Named moves, each a turn or a mirror, and the order they were made in; the first pair answered:
move Pel:
-0.617  1.456  -1.997  0.640  -1.774  -2.652  -1.941  -0.656  -0.405  -1.291  -1.976  1.337  -1.419  -1.538  1.441  -1.541  -0.057  -0.028  2.620  -3.716  -0.227  -2.590  -3.500 |-> -0.397  1.652  -2.202  0.737  -1.886  -2.499  -1.854  -0.818  -0.234  -0.988  -1.760  1.329  -1.312  -1.843  1.576  -1.538  -0.264  0.146  2.245  -4.270  -0.057  -2.269  -3.441
-2.261  3.544  1.661  0.066  -0.494  -1.723  -0.291  -0.551  -1.485  -2.863  3.182  2.190  -2.806  0.661  3.244  -3.392  2.936  -0.659  0.338  -3.317  4.090  -2.831  0.662 |-> -2.363  4.096  0.613  -0.309  -0.582  -1.630  -0.424  -1.247  -0.826  -2.296  3.243  2.333  -3.258  0.676  2.303  -3.533  2.461  -1.288  -0.501  -3.519  4.642  -1.633  0.564
0.618  1.590  0.542  1.853  0.787  -0.401  2.177  1.166  -2.153  0.137  0.809  0.947  -1.857  -1.192  1.644  0.012  1.394  -0.988  0.707  1.338  -0.062  -0.823  2.087 |-> 0.963  2.213  -0.718  1.519  0.382  -0.654  1.948  0.335  -1.376  1.070  0.853  0.982  -1.948  -1.344  0.388  -0.353  0.730  -2.479  -0.792  0.696  0.789  0.509  2.001
move kolib:
-0.943  1.959  -0.594  1.219  0.376  -0.931  0.699  0.098  -1.625  -1.303  0.195  0.345  -0.577  -1.298  1.629  -1.416  0.957  1.317  1.203  -1.431  1.791  -2.065  -1.117 |-> -0.536  0.586  -1.279  0.337  1.708  -0.129  0.862  -0.304  -0.131  0.742  -0.359  0.987  -1.816  -1.695  -0.113  1.306  -0.127  -1.456  -1.341  -1.623  2.585  0.330  -1.593
-0.041  1.603  -0.166  1.481  0.096  0.517  2.079  0.980  -1.624  0.911  0.447  -0.762  -2.246  -0.928  2.560  0.838  2.703  2.360  1.537  1.488  -0.254  -1.921  -0.049 |-> 1.270  -0.842  -2.065  -0.660  0.351  0.304  1.104  -0.366  0.827  3.434  -1.297  0.013  -1.983  -1.059  -1.389  2.305  -0.678  -0.528  -2.254  1.370  0.445  2.259  -1.939
1.805  0.919  -0.531  0.198  -0.884  1.555  1.239  0.024  -0.462  0.976  2.487  -1.678  -0.106  0.327  1.940  -1.054  1.648  1.236  0.513  1.211  -1.861  -0.063  3.604 |-> 2.250  -0.171  -1.380  -0.675  -0.223  1.506  1.232  -0.568  1.411  3.044  0.994  -1.278  -0.787  -0.008  0.471  0.705  0.769  -1.316  -1.575  0.583  -1.451  2.408  2.641
-0.945  0.475  1.714  0.547  2.979  -0.067  1.932  1.163  1.266  0.246  -0.855  -0.954  -0.169  1.004  1.153  4.541  3.504  -2.921  -0.975  -2.546  0.673  -0.745  2.627 |-> 0.667  -1.274  -0.552  -2.534  0.151  -1.293  -1.574  -1.567  1.386  -0.670  -3.090  -1.239  3.467  2.217  -3.042  0.155  -1.438  -0.906  -2.252  -3.060  -1.073  2.370  -0.423
move duga:
0.425  -0.888  -0.103  -0.514  -0.373  0.721  -0.009  -0.317  1.451  0.587  -0.019  -0.787  0.608  1.279  0.659  0.400  -0.759  0.030  0.190  1.236  -2.154  0.507  1.274 |-> 0.112  -1.079  0.788  -0.517  0.259  0.615  -0.310  0.030  1.270  -0.143  0.059  -0.470  1.205  1.634  1.017  0.480  -0.350  -0.411  0.729  0.482  -1.873  0.419  1.850
-1.891  2.676  -2.406  0.612  -0.293  -0.397  -0.232  -1.225  -0.985  0.926  0.904  0.722  -2.270  -1.707  -1.612  -1.829  0.678  -0.897  -0.961  -1.722  2.611  -0.210  -0.925 |-> -2.293  2.854  -2.115  0.815  0.301  -0.628  -0.397  -0.812  -1.169  0.381  1.100  0.891  -2.084  -1.230  -1.094  -1.826  0.963  -0.933  -0.720  -1.905  2.940  -0.214  -0.806
-0.471  -0.772  2.508  1.788  1.958  0.210  0.220  1.815  -0.346  -2.256  1.012  0.431  0.174  0.566  2.771  1.764  1.394  0.027  2.438  -0.630  -0.042  -1.933  1.406 |-> 1.433  -0.087  -0.431  0.741  0.850  0.566  2.941  0.587  0.899  1.660  -0.757  -1.472  -1.832  -1.098  1.329  2.158  -0.058  1.959  -0.076  2.981  -1.913  -0.595  -1.341
-2.344  0.545  -0.048  -0.989  0.380  1.722  -0.155  -0.398  0.145  -0.489  1.150  1.311  0.540  2.869  -1.340  -1.200  0.377  -2.963  -1.406  -2.410  0.461  1.024  1.041 |-> -0.701  0.871  -2.093  -1.112  -0.473  2.056  1.721  -0.904  1.062  1.555  0.250  -0.148  -0.770  1.915  -2.152  -1.323  -0.572  -1.779  -2.572  -0.500  -0.651  1.654  -0.169
move reg:
0.434  -0.382  -0.514  -1.347  0.443  0.832  -0.083  -0.511  2.587  1.169  1.458  0.642  0.581  1.231  0.078  0.146  -0.108  -3.370  -0.411  -1.358  -0.405  1.172  3.325 |-> 1.154  0.275  -0.438  -0.702  -0.480  1.196  1.152  -0.358  2.210  1.053  2.051  -0.754  0.192  1.367  1.836  -0.262  0.810  -0.516  0.644  0.120  -2.240  -0.170  4.080
-0.598  -0.195  1.440  -0.366  -0.011  -0.918  -0.772  0.079  0.235  -2.819  1.043  0.863  0.484  -0.216  0.180  -1.007  0.206  1.075  0.226  0.713  1.889  -0.064  1.021 |-> -0.393  -0.180  1.608  0.122  0.216  -0.432  -0.090  0.544  0.161  -2.344  0.888  0.609  -0.062  -0.822  0.989  -0.108  0.404  1.949  0.291  1.689  1.829  -1.025  0.690
-1.166  0.064  0.467  0.914  1.293  -0.205  2.125  1.697  -0.314  -0.307  1.065  -0.909  -1.530  -1.717  -0.499  2.052  2.124  2.539  0.069  0.876  0.047  -0.101  -1.443 |-> -1.716  -0.681  0.533  -0.042  1.309  -1.183  -0.044  0.978  0.398  -0.691  1.660  1.064  -1.069  -1.234  -2.525  1.416  0.864  -0.592  -0.843  -1.610  1.907  2.225  -1.507
Pairs:
(2 to 3 moves a pair)
0.820  -2.656  0.879  0.489  -1.741  0.767  -0.730  -0.289  -1.144  -1.836  -1.359  -1.062  1.946  0.494  -1.047  -1.179  -1.695  3.940  0.685  0.721  -2.165  -0.848  -1.113 |-> 1.288  -3.952  0.053  -0.462  0.518  1.377  0.486  -0.239  1.387  1.268  -1.583  0.176  0.046  -0.241  -1.985  2.485  -2.260  0.316  -2.280  0.399  -0.741  1.539  -1.459 -> kolib, kolib
0.462  -0.835  0.407  0.290  0.276  0.105  0.157  -0.283  0.278  -1.416  -0.542  0.695  1.110  -0.089  0.110  0.494  -1.165  -1.941  -0.129  -1.410  1.685  0.538  -0.057 |-> 0.528  -0.471  0.323  1.049  -0.509  0.204  0.743  0.257  -0.784  -2.129  -0.227  -0.623  1.202  0.074  1.691  -0.328  -0.471  0.556  1.196  -0.147  0.074  -1.172  0.143 -> kolib, reg
2.127  -3.555  -0.196  -1.708  0.696  -0.613  0.539  0.056  1.858  0.475  -3.961  -1.360  0.371  -0.293  -3.559  1.969  -3.274  0.291  -1.349  0.950  -0.331  1.420  -4.393 |-> -1.131  -1.358  3.584  0.201  0.256  -1.085  -2.325  1.209  -1.640  -5.251  -1.072  0.015  2.705  1.628  -0.113  -1.522  0.281  0.250  3.388  -2.964  0.926  -1.815  -0.699 -> duga, Pel, kolib
1.715  -2.856  1.596  0.280  2.192  1.309  1.364  0.613  1.805  1.660  -0.413  -0.323  -0.238  -0.368  0.831  4.793  -0.336  -0.209  -0.697  2.729  -1.065  -0.205  0.356 |-> 1.421  -2.830  0.297  -1.485  1.274  0.380  -0.694  -0.755  2.832  1.854  -0.392  0.816  0.929  0.508  -1.659  2.776  -1.804  -3.236  -2.231  0.362  -0.517  2.636  0.550 -> reg, duga
-0.353  1.574  -1.479  1.965  2.014  0.798  1.701  1.744  0.245  2.879  1.231  0.011  -3.591  -0.100  1.108  0.726  2.437  -0.305  -1.954  0.462  0.920  -0.891  2.336 |-> 0.047  2.438  -1.912  1.562  0.967  0.459  1.366  1.344  0.223  2.026  2.016  -0.606  -2.808  0.752  1.510  -1.157  2.722  -0.005  -1.198  0.403  -0.005  -1.345  3.699 -> reg, reg, reg
-2.213  1.221  -1.149  -0.687  1.250  0.701  -0.676  0.096  -0.471  -1.679  0.458  1.956  -1.348  0.782  -0.211  0.730  2.262  -2.512  -0.709  -2.048  2.517  1.055  1.137 |-> -1.215  0.948  -3.431  -2.137  -0.308  0.391  -0.902  -1.356  -0.116  -0.829  -1.236  0.709  -0.410  0.719  -2.800  -1.478  -0.423  -0.480  -1.695  -0.882  1.090  2.636  -1.068 -> kolib, duga
-2.813  3.123  0.255  0.213  2.445  -0.345  -1.625  -1.233  -1.347  1.045  2.167  1.270  0.578  0.411  0.435  -1.382  0.285  -1.451  0.874  -2.501  2.304  -1.496  -0.219 |-> -0.996  3.096  -2.440  -0.897  0.822  -0.623  -0.737  -2.876  -0.551  2.611  0.785  0.070  0.467  -0.350  -1.692  -2.440  -1.926  0.426  -0.952  -0.128  0.842  0.157  -2.827 -> kolib, kolib, duga
-2.059  3.880  -1.169  1.167  -1.219  0.667  -0.484  1.096  -5.298  -1.589  1.184  -1.357  -0.025  -2.086  1.631  -2.637  1.596  0.194  -0.007  -0.689  -0.048  -2.675  -0.120 |-> -1.032  1.930  -2.954  -1.315  -2.581  0.204  -2.105  -1.024  -3.834  -0.646  -0.874  -1.144  1.414  -1.606  -2.058  -3.124  -2.354  -0.932  -2.281  -1.186  -0.017  1.025  -2.271 -> kolib, kolib
